One turn sends every row of this set to another row. A few are shown first. Where does it send the rows asked after them?
j_919: [-13  -2 -15 -10  10   9   3  43   2  25  -8 -14 -11  33   2  10   7  -9
  -2  -6  13  10  23   7   8   8 -30]
j_476: [ 13 -14  31  -5  16 -10  11  -3 -13   9 -12   5 -34 -13 -14  27 -36   6
   4  18  -7  -7 -22 -23 -11  -2  13]
j_62: [ 18 -12  35  -6   8 -11  13   0 -10  18 -10   7 -30 -15 -11  25 -39  13
   9  13 -20 -14 -16 -21  -5  -1   8]
j_159: [-12  14  -3 -20 -21 -12  30 -13 -15 -20  30   6  12   4 -11  -6  10  20
  -9   1 -20  -7  -4  15  18 -46   4]
j_377: [ 16  23   7  -7  14  15 -14  -8  18  -2 -12  12  31 -21  14 -20  15   4
   0  -1  -6  -5  16  21 -24  23  31]
j_35: [-17  19  -2 -21 -23 -16  37 -13 -14 -22  22  11  11   8  -8  -5  13  17
 -10  -2 -18   1  -4  13  -1 -46   4]
j_130: [-20   0 -12 -16  12   8   6  45   7  24  -5  -5 -11  31   7  10   8 -12
   2  -5  11  16  17  -3  12   5 -30]
j_333: [-24  26  16 -32 -16  22   3   0 -11  11  -1 -13  -1 -42   8 -15 -20  -4
 -21  -2   5  -3  -4  -2 -26 -15 -13]
j_823: [-10   3  -5  -8  20   8  10  40  -3  24   2 -14 -11  32   0  10   4  -5
  10   1  19  15  11   5  14  10 -33]
j_169: [ -8  24  -8 -21 -20 -18  28 -10 -13 -17  28  12  10  16  -5  -9  13  25
 -14   2 -24   3  -5  19   5 -38  10]
j_321: [ -3 -18   4  -4   3  19  -2  13   7 -43 -15  13 -33   2   4  -2   9 -26
   2   0   0 -20 -13  18 -26 -10  -8]
j_78: [-15 -34  19 -27 -19 -13  -8  -9   7  19  -6  -5  10  20  -9  -5  19  12
  -8 -35  -6 -21  21  -9  -1   6  18]
j_809: [ 15  19   9   6  22  14 -16 -11  20   2 -10   8  31 -22  12 -22  13  10
   2  -1  -8  -8  19  15 -23  23  20]
j_285: [-15  11  -7 -20 -11 -13  25 -12 -14 -14  33   6   7   4  -3  -9  13  15
 -15   3 -21  -3  -8  26  15 -48   7]
j_367: [-17   1 -11  -7  12  13   3  39  -2  23   2 -17 -11  30  -5  10   3 -19
   5  -3  16  13  14  16   6  11 -31]
j_38: [ 25  16   6   3  20  13 -17  -9  18   3 -12   6  28 -14  17 -11  22   4
   0  12  -2   1  23  23 -24  17  27]
j_589: [ 15  -8  24  -2  10 -15   6 -10  -9   3 -17  -2 -31  -9 -11  28 -36   8
   0  14 -13  -6 -25 -28  -6   0  18]
j_862: [ -1  -5  -7  20  -3   4  29  27  -4  17  -9  -4  -7 -37 -36   2  10  -1
   2 -17 -14 -15   3   5  31  -7  22]
j_675: [ 17   1  30 -10  11 -12  12 -10  -9  10  -7  10 -24  -9  -9  35 -44   7
   9  14 -18  -9 -18 -22  -4  -4  11]
j_378: [ 27  18   7  -2   9   9 -19  -6  18   2 -15   6  27 -17  14 -17  27   2
  -1   4   0 -10  16  17 -16  18  34]

j_919 goes to j_476
j_130 goes to j_589
j_823 goes to j_675
Now find these:
j_862 goes to j_333
j_62 goes to j_35

